First come named moves, each a turn or a mirror, each shown by rows before and after it. For each pair of rows after them, which moves, in which order, take the first row to the second? The first pair is done for you.
nugof (before -> after):
[ 10   5  -6  -6  15   1  12  15  10   1  21 -19]  ->  [ -8  13  -2   4  18   9  13  11  13 -13  15 -15]
[  6   1  -9  13   7  -4  18 -22  16  -3   8  17]  ->  [ 15  -2 -11   9   6  -7  18 -21  14   4  11  16]
[ 26  -9   2  -8   8 -18  16  13  -2   0   5   7]  ->  [ -8   4   9  10  12  -3  17   6   4 -25  -6  15]
vuz (before -> after):
[ -8  13  -4  16  -4  21  -4  16  23   0  22 -28]  ->  [  8   9 -12  -2 -10  19 -10  21   9  12  22 -32]
[  1   4   1 -21 -13  -1 -24  35 -15  13 -18 -18]  ->  [ 28  -2   0 -32 -24  -7 -16   7 -15  18 -13   9]
[  1  -1   7  11 -25  11 -10   2  14  -4  -4 -11]  ->  [  3  -2   5   7 -26  11 -12   5  10  -1  -4 -14]
[ -5   0   6   6  25 -35  13 -23 -12   4  -4  16]  ->  [-20   4   8  14  31 -32  11 -13  -9   0  -5   6]
Kip (before -> after):
[ -5  -1  -2  -8  -8   5  -6  12 -17   7 -11 -18]  ->  [ -1  -1 -10  -2  -6  12  -5  15  -8   2  -1 -22]
[  1  -5  12  -3   4 -26  -2  -4  -1   2  -3   9]  ->  [  9  -7  -4   7  10 -11   2   3  17  -7  14   1]
[-12   6 -15  -9  18  -7   8  -6 -13   7  -8  14]  ->  [ -6   5 -27  -2  21   3  10  -1  -1   0   4   8]
[  1 -10  -3   5 -29  30 -27  15   0   5   1 -15]  ->  [ -4  -9   9  -2 -32  20 -30  11 -12  11 -11  -8]
nav (before -> after):
[ -7  -9 -10  10   2  -6 -19  17   8  14   9 -26]  ->  [ 10 -18   2  12  -6 -18 -12   0  15  20  13 -10]
[ 32   5 -24  -9   6  -5   4  10   8   5  28   2]  ->  [ 24   8 -30 -10  10   1   1  17   4   1  27  -5]
[ -6  -8  14   8 -13 -11  -1   3  -9   7  -2  -3]  ->  [-12  -5  10   8 -11  -7  -4   9 -12   4  -3  -9]
[-13   6  22   2  -4 -12   1 -14 -10   2 -12  20]  ->  [-28  13  12   0   2  -1  -6   1 -17  -4 -15   6]
bopel (before -> after):
[ -2   7   7 -11 -25  12  -7 -22 -12  -6 -17  21]  ->  [ 24  -4  -3  -2 -16   6   7 -27  10  -3   8  25]
[ 26 -10 -10  -9  -7  -6   0  -7   3   4  12   7]  ->  [ 15 -12   7  -6 -17 -12 -10   8  -2  13   1  -8]
[  1  -8  -2  15  -1   8  -3  18  18  -7   7 -22]  ->  [-17   3   0   7  -6  15 -11  17   2 -14  -9 -19]
[ -2  -5   7  26  -5  10  -6  16  18   2  11 -25]  ->  [-24  10   4  14  -9  23 -13  10  -3 -10  -9 -17]
Then:
(two moves a pair)
[ -9   7  14  -7  -3   0   0 -17  -6  -5 -10  19]  ->  [-12   3  12  13  12  -1   8  -9  15 -10   4  10]  bopel, vuz
[-19  11  -1   1  21  -2  11 -19  -1 -17   0  23]  ->  [ 13  -4 -12 -21  20 -17   2   9 -14  17  13  -6]  vuz, nugof
[-5  7 -3 11 -2 17  3 -8 12 -8 -4  7]  ->  [-17  10   7   7  -3  11  -3  -1   0  -2 -16   4]  Kip, vuz
[ -3  14  -4  -4   7   8   4 -12   4 -10   3   3]  ->  [  1   6  17  -4   2 -12   4 -10   2   8  -2   2]  bopel, Kip
[  5 -11  -1 -18  -1 -16  -1  -4  -1  14  -5   5]  ->  [-22   2  -7 -12   7  -1  -6   6  -4  -2 -13  -4]  nav, nugof
[  0  -4  27  10 -27  -3  -7  -8   7   6 -12   4]  ->  [-19  12   4   0 -17  18 -11  -6  -9 -12 -20   5]  bopel, nav
[-17   4  22  14   0  -7  -4   5  12   6   6  -8]  ->  [-10   3  14   4  -2  -4  -9  17   4  13   8 -19]  Kip, vuz
[ 15 -16  11   4 -16   3   1  -4  19   6  17   3]  ->  [-18  -1   2  -7  -7  14 -13  20  -6   0   0 -19]  Kip, nav
[ 26  -8  -1  15 -17 -12   4 -13  12   4  19   7]  ->  [ 13   4 -29  -5 -10   9 -10  12 -13   0  14 -16]  nav, vuz
[-13   2  -4  12  26  -2   7   8   6  -2   4   3]  ->  [  1  -6  -2   5  21 -11   4  16   2  14   7  -5]  bopel, nugof
[-22  -4  20   3  -6   5   4  -4 -14  -9 -18  25]  ->  [ 12 -14   7 -20  -9  -5   3  -2 -24  13  -7  23]  nugof, bopel
[ -3   0   7 -18  19 -18  -3 -14 -17  21  -6  25]  ->  [  2  -2   4  -3  28 -17   8 -19   3  12   8  30]  nugof, bopel
[-34  16   6  -3  -4  11  -7 -13 -14 -20 -23  16]  ->  [-13  13 -28   3  22  20   7  -9   9 -28  10  11]  bopel, nav
[-16   3  -4  17  -3  12  -9   5  14 -13   3 -13]  ->  [-11   3 -10  17   1  13  -5   0  17 -15   7  -9]  bopel, bopel
[  1   4 -16  -7  14  -5   1  24  -5  -3   8 -17]  ->  [ 18  -5   7   5   2 -20  15  -8  12  -2  10  14]  nugof, nav
[ 12 -14 -25   1 -24  23 -12   6   7  -5   0  -1]  ->  [  2 -12   1  -2 -30   5  -9 -14  -5   0 -21  22]  Kip, vuz
[ 17   1 -12 -16  12  -3   6  -5 -11   7   7  11]  ->  [10 -4 -1 11 17 -5 13 -3 15 -1 15  6]  nugof, bopel
[ 28  -6 -15  -8 -33  15 -13  -4   4  -9  12  -1]  ->  [  4   4 -10 -20 -31  12 -23   6 -21  -7  -9  -7]  Kip, nav
[ 14  -7  16  -5 -18 -13  -1 -14  -7  14  -7  10]  ->  [-14   9  -4 -12  -7   8 -13   6 -24   1 -16  -9]  bopel, nav
[ 13   0 -20   2  20 -11  11  24   3  -1  18 -18]  ->  [-18   9  -2   5  12  -6  -2  31  -9  -6  -4 -26]  bopel, nugof
[  7  -4  -6  -4  22 -17  19  -9   7   2  12  12]  ->  [-15   6  -6 -13  26 -15  10   3 -14   2  -4   3]  nav, Kip
[-22  15 -17   5  15  18   0   6  -7 -15  -4  -3]  ->  [  2   7 -22   5  24   6  14  -9   5 -10  12  12]  Kip, bopel
[-14  -5 -13  25 -17  24  -9 -10  36 -26  19  -5]  ->  [ 13 -14 -31   1 -16  17 -17  12  21   0  30 -27]  nugof, nav
[  5  -3 -16   0  -2   5  -7  13  13   1  16 -11]  ->  [ -8   1  -5  13  -3   7  -2  -1  22 -12  11   2]  nav, nugof
[ 27  -7   9 -27  -2 -17  -9   4 -14  23  -1   2]  ->  [ 29  -3   0 -32  -1  -9  -6  -8 -15  15   0  15]  nav, vuz
[  3   3  10  -1   1  -8  -3 -16  -7   7 -12   6]  ->  [ 14   1  -7   7   7   3   3 -14  11  -1   7   3]  bopel, Kip
[-14   3  13   5 -11   1  -6   1   3  -5  -9   0]  ->  [ 17  -4  -5 -12  -7  -3   0  -5  -1   4   5   8]  bopel, nugof
[ -9   4  11  -6 -11   2   1 -12  -2  -7 -17  13]  ->  [-11   3   6  10   3   3   9  -8  16 -16  -4   8]  bopel, vuz
[ 15  -3   2  -3   7  -4   3 -11   8   2   8   4]  ->  [  1   3  -7  -4  13   5  -3   7   3  -1   7 -13]  nav, bopel
[-12  -1  26  20  -5  -4   4  -7  17  -3  -7   3]  ->  [ -9   4  12  15   1   4  10 -20  15 -14  -3  16]  bopel, bopel
[-13  -1   6   8  30 -21   9  12   3   5   5  -8]  ->  [ -2  -3   1  -4  26 -23   6  16  -6  15   6 -12]  nugof, vuz
[ 40 -18 -20 -12  10 -19  24   7   4  15  19 -11]  ->  [ 17 -18  16 -12 -13 -29   5  21 -14  30 -10 -25]  bopel, nav
[ 34 -12 -10 -36  -8 -16   1 -13  -9  19  18  14]  ->  [  1  -6   3  17   9  -5  18 -22  38 -17  27  20]  nugof, bopel
[  1   9 -16   5  -5  25   0  -5   8 -20   2   7]  ->  [-15  12   6  -2  -9   9  -4  -9 -10 -12 -19  15]  Kip, vuz
[  9   0   1   6  -4  11   8 -13  11  -4   2  15]  ->  [ -4   8 -13  -3   1  22  -2   7  -2  -5  -1  -4]  nav, vuz
[  9  -1  -9   9   7  -3  -4   9  15   7  12 -17]  ->  [ -9   5   6   4  -5  -3 -14  12  -1   9  -9 -19]  nav, bopel
[ -3  -4  -9  -1   5   2  -6 -10   0 -11  11   8]  ->  [-10  -1  -5  -6   4  -1  -9  -9 -10  -9   4   8]  Kip, nav
[ 18 -12  -4  10 -31  24  -5   7  12   4   8 -30]  ->  [ 10 -12  22  -3 -40   1  -8  -6 -11  18 -16 -13]  nav, Kip
[-13  -4  12  10 -10   1   0   1  -5 -13 -12 -13]  ->  [  1  -9   7  17 -10   3   5  -3  10 -15   0 -10]  nav, Kip
[ 10  -9  -1   9  14 -13  15 -13  18  -1  16  13]  ->  [-13  -2  -2  17  23  -6  10   5  19  -8  13  -4]  vuz, nav
[  6  -1  17   1  -3 -18   7  -7  -1  24 -10   2]  ->  [ -9   3  13   9  -8   1  -4  13   3  16 -12 -21]  Kip, bopel
[-17   2   5   8  18 -10   9   7   1  -7  -2  -1]  ->  [-14   3  -3  -2  18  -7   3  14  -8  -3  -2  -8]  bopel, vuz
[ -7  -1  -6  -5   5 -18   1  13 -10  22  -2 -19]  ->  [ 15  -6 -21  -5   3 -10   7   5   2  18  14 -12]  vuz, Kip
[ 10  -2   5  -8 -10   0   5 -25  -2  -3   0  27]  ->  [ 16 -16  16  10 -15  -5   1   0  18  10  12  -3]  Kip, bopel
[ -7  13  -5   4   1   2  -2  -7 -11  -4   2  22]  ->  [ 2  6 -7 15  8 -3  5 -2  5 -1 16 16]  vuz, bopel
[  9  -4  -3   8 -17   1  -3   4  13   5   4  -1]  ->  [ -3   2  -3  12 -14   7  -4   5  13  -4   0  -3]  nugof, nav
[-11   6   1  -1   9   3  -3 -11   6 -12  -8   2]  ->  [ -5   3  -4   4  15   3   0  -6  14 -11   2  -4]  bopel, nav
[ -7  -1 -17   7  19   5   9 -10  -2  -5  11  11]  ->  [-13   0 -15  10  21   5   7  -3  -1  -6  10   5]  nav, vuz
[ 11  -8  13  15  -8  -7  14 -18  17   3   7  14]  ->  [-11  -5  28  16 -15  -8  -1   4   6  10  -9  -8]  bopel, vuz
[ 10 -15  -7   6  -2  21 -10  10  28   7  14  -9]  ->  [-14  -7   3   9  -6  27 -17  13  21   0  -2 -11]  nugof, bopel
[  3   8 -27 -11  20   7   1  16  -5   0  11 -14]  ->  [ 18  -5 -12 -10   8  -7  -1  20  -1  17  13 -20]  vuz, bopel
[-16  -1  33  20  -9 -16  -7  -1   4   2 -12   0]  ->  [ -3  -4  22  -1 -14 -16 -17  14 -14  17 -13 -15]  vuz, vuz
[ 16   6  -7 -10  -8  -2  -8  -4 -14   9  -4   2]  ->  [ -8  15  -2   8  -3   9  -4 -11  -3 -12  -9   9]  bopel, nugof
[ -5   0 -16 -13  19 -13  -4  14  -7  -4  -3  -8]  ->  [ 11  -4 -15 -16  13 -18   4  -9  -3  -4   0  14]  vuz, vuz
[ -1   7   9   5  10  22  17 -14  12 -25   8  18]  ->  [ 35  -7  -5 -19   8  10  12   3   0   5  21   3]  nav, nugof
[  8  -3  16 -12  -3  -9 -11  21 -16  28   4  -2]  ->  [ -7   8   1 -15   5   7 -14  27 -23  15   1  -8]  vuz, nav
[ 17  12   5  -3  19 -10  -3 -11   4   0  -4  10]  ->  [  6  11  15   8  19 -12  -5  -2  10   0  -5   0]  vuz, bopel
[ 4 -2 -1  2 15 -9 14 -2  0  0  6 10]  ->  [ -9  -2  12   9  10 -11   8   7   1   2  -2   1]  bopel, nugof
[-21  21   9   4  10 -26  12  -2  -1  -1 -10  -7]  ->  [ -3  13  13  -3   2 -36  12  -7  -3  11  -8  -3]  vuz, nav
